In the rows, zero is written as 128.
Each named turn below is shown by a few rows before and after it. Which turns, in which order, take the first row of each later pair to the second? The first pair is answered.
bolig (before -> after):
[104 118 144 129 138 154 118 144 133 132 111]  ->  [119  94 156 132 133 146 131 128 122 127 133]
[152  78 140 122 134 122 154 103 118 134 152]  ->  [176 141 121  96 129 139 110 100 131 121 107]
[134 151 125 125 116 114 102 102 110  88 132]  ->  [ 89 156 112 133 125 117 102 136 126 105 117]
[179 142 131 142 100 118 163 136 121 137 150]  ->  [168 176 116 132 103 127 142 149 135 140 120]
buli (before -> after):
[152 142 152 109 135 214  80 111 143 137 108]  ->  [ 89 185 149 140 109 179  86  91 106 110 131]
[114 115 134 141 125 131 151 149 124 139 118]  ->  [114 115 133 141 126 132 150 150 125 139 117]
[167 144 145  90 156 148 113 102 138 107 121]  ->  [125 177 139 101 150 137 106  99 126  94 120]
sazan (before -> after):
[195 147 101 106 132  99 138 109  94 135 161]  ->  [192 142 109 105 148 104 133  99  89 127 167]
[129  96 133 129 114 159 133 143 120 141 123]  ->  [130  98 130 131 104 155 137 143 119 144 123]
[158 123 131 136 107 119 142  83 103 115 153]  ->  [153 113 144 130 133 129 133  79 103 109 153]
[110 154 152 136 134 120 121 136 125 119 132]  ->  [110 151 152 135 140 124 119 138 128 120 130]
Pairs:
(two turns a pair)
[ 99 151 112 142 119 127 126 143 136 123 125]  ->  [143  95 130 133 133 137 144 140 143 135 139]
bolig buli
[125 193 107 111 118 146 105  91 129 118 103]  ->  [ 49 152 107 141 137 138 136 134 136 146 120]
sazan bolig
[ 84 134 127 130 118 119 124 137 128 132 132]  ->  [143  94 142 111 132 136 125 128 138 139 132]
bolig buli
[113 112 156 125 182 125 109  88 104  75 163]  ->  [ 89 117 152 125 196 132 103 107 116  84 151]
sazan buli
[147  87 138 145 113 131 154 159 144 146 147]  ->  [191 127 136 124  95 136 128 130 136 124 132]
sazan bolig
[103 205 129 151 154 156 112  88  77  85 156]  ->  [198 140 137 107 191 203 107 114 126 122 126]
buli buli
[131 131 119 139  90 102 149 138 132 136 139]  ->  [141 140 130 135  94 105 138 112 119 115 145]
bolig sazan
[ 79 106 128 147 134 127 149 168 139 153 124]  ->  [155  92 148 141 103 112 160 110 109 126 158]
sazan bolig
[114 139 136 125 143 125 100 142 150 103 126]  ->  [120 145 138 131 123 111 106 125 134  93 141]
buli bolig
[207 128 146 114  87 142 114 121 128 128 115]  ->  [ 96 175 121 155  66 109 124 146 113 126 119]
bolig buli
[116 109 142 125 134 144 134 168 153 148 110]  ->  [150  95 148 131 103 124 155 146 136 143 136]
sazan bolig
[ 86 136 135 153 117 111 135 131 117 116 134]  ->  [112 121 155 141 133 121 126 103 110  97 144]
bolig sazan
[127 109 139 120 164 136 132 158 171 137 146]  ->  [110 149 137 116 169 139 108 146 165 119 133]
bolig buli
[ 69 112 121 173 114  97 167 153 128 140 165]  ->  [ 98 102 112 137 156 143 139 190 175 165 114]
buli buli
[191 141 141  91 123 130 126 109 150 133 115]  ->  [135 192 126 100 121 125 106 116 144 121 100]
buli sazan
[148 221 113 107 108 134  75  83  98  95 109]  ->  [ 89 225  84 121 109 133  86 147 126 135  84]
buli bolig
[135 153 136 128 116 124 125 118 108 125 118]  ->  [107 152 134 132 130 129 124 132 115 131 114]
sazan bolig
[128  90 136 113 149 148 116 136 146 130 116]  ->  [138 104 113 118 110 135 129 154 150 147 109]
sazan sazan
[102 188  92 108 105 123 102 166 154 145  75]  ->  [178  91 151 122  86  94 160  90 103 120 169]
bolig bolig
[ 84 132 133 138 138 114 127 124 113 107 140]  ->  [156  98 147 115 144 130 128 112 123 113 139]
bolig buli
[126  92 161 155 182 155 116  88 135 120 132]  ->  [139  93 130 145 166 164 120 139 172 160  96]
sazan sazan
[130 107 121 129 118 126 144 104 133 162 125]  ->  [129 142 113 119 119 135 122 103 136 154 104]
bolig buli
[143 144 116 136 107 128 119 133 110 135 125]  ->  [133 137 113 138 112 129 122 148 117 146 120]
buli bolig
[ 95 130 170 127 193 149 111  97 112  60 135]  ->  [ 69 132 165 146 178 132 127 101 103  61 147]
sazan buli
[110 141 134 141 100 117 145 113  99 119 152]  ->  [175 124 136 115 104 136 139 110 113 128 138]
bolig buli
[127 149 110 122  78  69 129 133 105 147 144]  ->  [168 134 105  97  97  97 118 157 138 170 113]
buli bolig
[116 138 113 130 153 134 124 137 134 115 133]  ->  [143 111 121 129 145 130 138 129 132 118 148]
buli buli
[115 107 111 145 118 126 150 157 137 156 130]  ->  [130 106 111 142 115 129 149 159 141 160 126]
sazan buli
[129  98 146 121 145 127 140  97 102 111 146]  ->  [ 86 141 120 117 156 141 116 138 128 127 101]
bolig bolig
[127 130 120 116 151 161 118 170 165 164  81]  ->  [198  86 155 115 135 146 141 109 131 138 132]
bolig bolig
[160 133 132 118 168 142 106 138 151 138 124]  ->  [ 92 138 135 154 153 110 128 131 122 126 159]
buli bolig
[109 153 115 118 138 120 127 114 104 117 128]  ->  [153 123 120 102 154 140 128 124 124 133 118]
buli buli
[135 190 115 142 104 117 137 111 108  87 131]  ->  [ 85 189 116 148 135 127 131 131 117  93 125]
sazan bolig
[127 148 103 117 117 116 115 152 133 127  93]  ->  [165 111 118 119 102 105 140 137 122 129 120]
buli buli
[159 152 123 114 115 132 118 121 138 125  98]  ->  [125  93 137 141 120 115 160 132 129 142 137]
bolig bolig
[ 96 172 142 117 157 138  84  99 109  92 126]  ->  [ 83 116 159 139 158 120 123  98  95  99 167]
bolig bolig
[ 89 105 119 144 134 122 167 163 127 137 127]  ->  [103  95 119 137 140 131 163 168 136 144 121]
buli buli
[107 166 120 137 108 114 122 109 108 110 130]  ->  [100 151 136 130 145 133 110 103 111 102 131]
sazan sazan
[124 163 129 135 119 127 107  87  91  86 131]  ->  [ 76 155 126 139 158 144 101 120 111 101 115]
sazan bolig
[115 119 147 132 140 122 124 120 122 115 151]  ->  [108 145 135 125 144 130 106 131 133 117 129]
bolig bolig
[ 47 158 135 164 169 135 121 115  85  82 157]  ->  [104  85 159 164 166 130 157 100  80  92 193]
sazan buli
[ 87 147 130 126 149 140 110 138 133 120 126]  ->  [120  92 148 127 153 140 135 129 130 127 151]
bolig buli
[219 112 127  96 112 145 121 122 153 149 110]  ->  [144 191 101 104 113 144  87 139 156 138  76]
sazan buli
[127  72 116 120 147 145 145 162 139 158 136]  ->  [ 87 120  94 127 131 138 133 178 142 157 117]
sazan buli
[ 92 104 143 135 190 144 115 110 128  98 134]  ->  [111 129 140 121 185 151  96  99 130  88 120]
bolig bolig
[144  92 109 115 127 133 140 140 153 158 120]  ->  [113 133  93 119 117 129 128 148 152 154 103]
sazan buli
[118 139  90 132 114 120 151 177 133 182 141]  ->  [112 143  98 143  96 100 161 151 106 165 166]
buli sazan
[127 129 139 162  83  75 166 105 107 111 175]  ->  [ 85 199 102 149  94  94 123 148 140 126 111]
bolig bolig
[112 142 126 122 115 119 117 107 113 111 128]  ->  [143 123 127 103 133 141 110 123 135 125 108]
buli buli
[ 83 123 148 127 183 132 114 130 125 113 125]  ->  [119 100 161 122 184 135 119 114 118 109 136]
bolig buli
[174 104 122 112 137 162 112 121 149 146 106]  ->  [107 171  98 131 113 143 100 129 140 134  92]
sazan buli
[183 152  92 108  82 135  99  98 149 120 113]  ->  [155 171  96 116  83 128  91  84 134 101 120]
buli sazan
[162 117 133 127 113 126 154 138 123 147 139]  ->  [140 169 117 119 114 132 124 143 129 139 111]
bolig buli
[ 79 109 132 152  85 135 203 193 104 150 128]  ->  [191 119 141  87 122 195 144 174 136 142  75]
bolig buli
[166 125 152 127 120 111 136  65  96  90 160]  ->  [200 120 134  91 153 157 109 115 154 128  99]
buli sazan
[102 136 144 121 171 129 112  93 134 126 136]  ->  [119 150 141 115 159 129 105  84 132 119 131]
buli bolig
[100 110 130 132 117 115 165 147 139 144 135]  ->  [ 98 114 135 135 115 110 166 134 129 134 143]
sazan sazan
[110 139 110 155  89  93 142 135 103 134 160]  ->  [123 177 101 139  88 104 116 132 112 127 131]
bolig bolig
[108 100 144 155 112 105 153 123  97 127 168]  ->  [161  78 132 122 129 138 142 160 142 162 127]
buli sazan
[123 126 151 130 113 107 127 103 108 121 151]  ->  [146 127 140 104 138 139 105 135 144 143 107]
buli bolig
[ 96 131 153 154 131 119 128 119 112 114 120]  ->  [138  92 161 143 138 130 136 122 124 127 123]
buli sazan
[133 134 142 153 128  71 140  76  82  96 160]  ->  [129 178 137 122 173 110  86  84 106  87 109]
sazan bolig
[113  60 152 158 122 114 168 113 107 150 170]  ->  [114 188 103 116 125 152  85 139 145 145  71]
bolig bolig
[119 167 104  80 133 145  95 127 149 122 107]  ->  [114 166 107 107  85 104 129  98 114 107 151]
sazan buli
[157 127 144 114 154 152 111 109 129 109 138]  ->  [111 164 129 125 149 144 102 120 126 106 127]
sazan buli
[106 154 151 126 196 156 101  86 104  88 158]  ->  [151 120 158 112 204 170 107  90 118 101 156]
buli buli
[137 168 122 118 139 124  95 141 142 131 108]  ->  [178 123 139 123 116 107 128 117 126 130 148]
buli buli
[137  96 153 104 163 148 126 107 125 146 125]  ->  [117 113 141 103 167 153 117 126 136 153 108]
bolig bolig
[191  98 133 127 100 123 145 108 121 139 144]  ->  [164 153 103 113 109 143 111 146 152 152  88]
buli sazan
[181 123 124 106 111 138 124 135 156 151 107]  ->  [146 131 109 125  89 120 142 155 156 164 109]
bolig sazan
[130 143 130 128 155 144  91 175 133 108 130]  ->  [108 141 139 147 145 126 103 154 107  92 159]
buli sazan
[117 119 107 124 114 135 140 153 128 144 134]  ->  [137 123 109 110 127 151 126 151 135 143 123]
bolig buli
[ 97 114 157 151 146  90 145 147 136 175 141]  ->  [175 110 173 127 137  97 133 103 125 154 147]
buli bolig
[107 150 136  87 207 186  73 109 128 105 105]  ->  [127 166  90  84 157 179  88 167 161 155  68]
sazan sazan
[165 111 140 132 139 146 143 133 134 152 102]  ->  [113 163 122 144 128 135 128 139 128 142  88]
buli sazan
[ 75 147 111 136  91  87 168 121  76 111 178]  ->  [113 158 136 112 125 112 129  74  66  73 176]
bolig sazan
[179  87 142 120 115 132 141  98 107 118 139]  ->  [122 177 111 127  95 123 109 105 103 101 106]
bolig buli
[ 80 115 149 165 122 100 151 131 120 100 153]  ->  [192 107 157 114 137 141 119 112 144  99 122]
bolig buli
[140 128 107 125 118 122 142 151 164 151 119]  ->  [121 136 106 127 129 126 135 155 165 150 115]
bolig buli
[ 93 174 138 133 126 113 106  99  89  90 142]  ->  [154 183 121  99 129 143  83 123 125 113  95]
buli bolig
[117 118 137 125  98 109 149 116 111 125 144]  ->  [131 144 140 109 109 122 122 100 111 110 130]
bolig sazan
[ 89 140 125 163 116 118 136 120 104 122 168]  ->  [188 110 135 123 129 150 123 109 125 129 151]
bolig buli
[136 139 111  97 144 140 119 138 134 113 148]  ->  [106 133 110 113 138 125 134 143 125 114 163]
bolig buli
[143 139 139 125 126 124 115  91 104 105 140]  ->  [132 138 131 137 111 111 130  99 100 111 148]
bolig buli
[120 139 136 109 219 165  51 115 158 106  86]  ->  [ 77  51 133 150 205 136 127 172 166 161 127]
sazan bolig
[126 161  90 114 127 139 104 173 177 148  66]  ->  [125 169  91 149  51  79 149 133 125 127 124]
sazan buli
[ 83  79  98 139 158 140 111 149 139 134 152]  ->  [ 76  90  89 150 133 123 122 151 132 136 159]
sazan buli
[ 93 127 130 149 143 134 123 121 113 115 142]  ->  [118 121 138 138 155 145 114 111 115 109 139]
bolig sazan
[107 148  99 139 114 116 129 159 156 150  98]  ->  [116 117 115 156  92  89 160 133 126 140 142]
sazan bolig
[185  94 155 107 157 154 107 106 121  94 148]  ->  [101 160 141 135 140 127  96  98  92  68 154]
buli buli
[ 76 100 145 122 208 167  93 153 141 145 110]  ->  [116  49 169 146 159 123 148 108  97 131 181]
buli buli
[111 108 142 104 190 167  97 127 151 132 103]  ->  [120  80 160 137 141 119 144  82 102 111 170]
buli buli
[131 160 116 111 128 143 104 134 136 127 109]  ->  [ 98 110 125 140 123 119 146 143 123 140 150]
bolig buli
[183 174 137  79 135 174  77 133 125  77  78]  ->  [ 39 127 137 166 100 101 166 163  83  94 160]
bolig buli
[164 128 149 134  89 136 151 101 120 108 136]  ->  [137 175 128 127  92 144 128 121 133 109 102]
bolig sazan
[131 143 101 122 121 160 129 153 153 140 100]  ->  [ 98 114 110 142 127 148 152 159 144 145 124]
bolig buli
[157 122 129 117 121 154 121 113 119 127 123]  ->  [128 141 111 123 111 150 120 140 131 141 107]
bolig sazan
[148 129 141 135 120 121 154 108 100 119 144]  ->  [141 164 133 118 140 144 119 116 115 113 111]
sazan bolig
[156 116 118 110 124 122 148 116 138 126 136]  ->  [110 156 108 120 121 115 137 118 130 115 128]
buli buli
[164 111 132 128 117 124 148 137 133 145 133]  ->  [167 145 122 120 113 128 127 135 135 138 114]
sazan bolig
[113 125 138 109 165 157  96 130 137 123 119]  ->  [ 84 113 141 131 158 139 115 126 121 120 145]
bolig buli
[ 72 146  65 159  84 117 162 184 154 150  78]  ->  [180 122  98 151  37  92 183 100 111 112 131]
buli bolig
[ 54 112  99 162 139 116 146 163 154 151 111]  ->  [158  71 125 118 176 158 124 141 173 150  98]
bolig buli
[104 137 142 132 165 140 106 101 126 105 138]  ->  [ 98 130 144 136 165 139 111 104 125 107 144]
bolig bolig
[125 119 129 137 121 112 146 128 115 127 154]  ->  [157 116 127 114 137 136 129 138 137 137 128]
buli bolig
[ 73 176 119 151 109 106 100 133 108 117 122]  ->  [186  93 133 108 139 148 108 152 152 156 106]
buli buli
[109 156  93 134 104 111 134 139 131 149 124]  ->  [101 157 111 142 111 104 132 109 108 126 146]
sazan sazan
[149 134 117 134 126 102 130 106 101 115 163]  ->  [136 165 109 118 151 123  98 115 117 111 131]
sazan bolig
[144 171 154 122 144 121 128 129 144 145 139]  ->  [121 173 152 132 140 114 133 137 141 148 144]
buli bolig
[131 121 148 117 163 152 126 126 113 103 130]  ->  [117 129 141 116 166 154 121 139 121 111 120]
buli sazan
[138 126 106 124  78 121 165 145 144 132 116]  ->  [120 143 101 124  84 123 154 151 147 130 107]
buli buli
[137  59 149 144 145 121 158 129 122 136 161]  ->  [ 50 137 127 153 156 123 123 145 122 123 129]
buli buli
[ 91 169 136 123 146 135  90 100 108  93 127]  ->  [120  84 157 139 136 120 143 100 101 114 174]
bolig buli
[145 162 112 114 122 131 108 120 126 123  90]  ->  [ 98 111 118 150 112 103 156 136 113 140 133]
bolig buli
[109 129 139 143 145 130 120 128 134 105 141]  ->  [131 113 142 133 152 141 123 131 146 115 135]
buli buli
[137 180  95 119 145 134  94 126 150 148  92]  ->  [ 88 103 110 163 141 103 158 141 133 168 150]
bolig buli
[ 69 151 106 136 151 121 125 161 127 125 121]  ->  [ 71 157 101 140 135 113 130 159 123 125 124]
sazan sazan
[125 122 129 123 139 136 122 153 145 139 113]  ->  [159 114 139 119 132 132 124 127 132 127 126]
bolig bolig
[163 162 127 107 135 128  98  84 115  83 110]  ->  [ 80 169  95 129 138 124 111 154 142 121  86]
bolig sazan
[162 148 135  63 142 164 118 103 133 113 100]  ->  [ 48 148 125 122 115 114 162 121 104 118 142]
bolig buli
[110 124 104 154  63 128 151 134 126 138 137]  ->  [148 102 111 144  66 134 154 127 132 142 139]
buli sazan
[144  99 124 139 109 120 154 159 137 147 132]  ->  [143 149 113 118 121 138 114 155 147 134  96]
bolig buli
[ 76 123 100 112 127 122 139 139 163 126 121]  ->  [123  80 112 106 122 122 158 130 164 134 138]
buli buli
[126 129 140 130 144 139 127 107 116 116 134]  ->  [124 137 134 125 149 147 119 120 127 123 118]
buli bolig
[144 125 158 145  95 106 149 130 142 146 169]  ->  [158 118 154 125 125 135 132 156 170 162 139]
buli bolig
[138 118 103 120 116 107 157 188 148 167 119]  ->  [117 130 104 137  95  85 169 171 125 153 141]
buli buli
[ 95 135 137 151 143 127 127 104  99 100 158]  ->  [165 145 129 113 151 159  99 111 131 112 114]
buli bolig
[165 109 111 162  98 112 132 134 102 161 123]  ->  [172 112 113 143 131 140 108 146 124 165  97]
sazan buli
[154 139 134 124 111 139 120 101 126 124 122]  ->  [150 132 139 121 124 145 116  99 127 122 120]
sazan sazan
[ 57 137 127 129 154 113 105 160 145 113 109]  ->  [157 128 157 109 132 108 101  84 113  74 139]
bolig bolig
[ 57 159 112 134 124 101 119 162 148 149  90]  ->  [160 151 135 126  71  75 135  83 105 111 136]
buli bolig
[103 167 151 117 124 105 133 119 127  94 126]  ->  [142 109 165 117 121 103 161 119 129 111 147]
bolig buli
[166 118  96 106 121 129 156 143 157 136 115]  ->  [158 106  99 112 122 125 165 146 156 139 123]
bolig bolig
[161 147 142 102 120 118 100  66 129 129 137]  ->  [103 152 131 135  95  88 128  84 117 137 158]
bolig buli
[112 135  96 141 119 116 132 181 110 171 135]  ->  [150 110 105 139 110 113 145 167 106 170 151]
sazan buli
[167 152 153 139 128 137 135 100 123  90 155]  ->  [155 155 153 128 162 160 114 114 140  95 134]
sazan buli
[121 147 140 163 160 122  98 122 148 117  87]  ->  [117 129 155 176 154 109 115  99 126 106 118]
buli sazan
[123 125 124 126 153 140 123 161 163  99 127]  ->  [108 118 129 133 154 133 128 156 156  95 136]
bolig buli
[163 126 113 132  69 104 142 132 127 155 114]  ->  [146 143 104 129  75 110 131 147 137 160  96]
bolig buli
[143 179 118  98  88 119 122  96 131 130 122]  ->  [158 157 135  98  96 120 127  78 122 121 139]
buli sazan
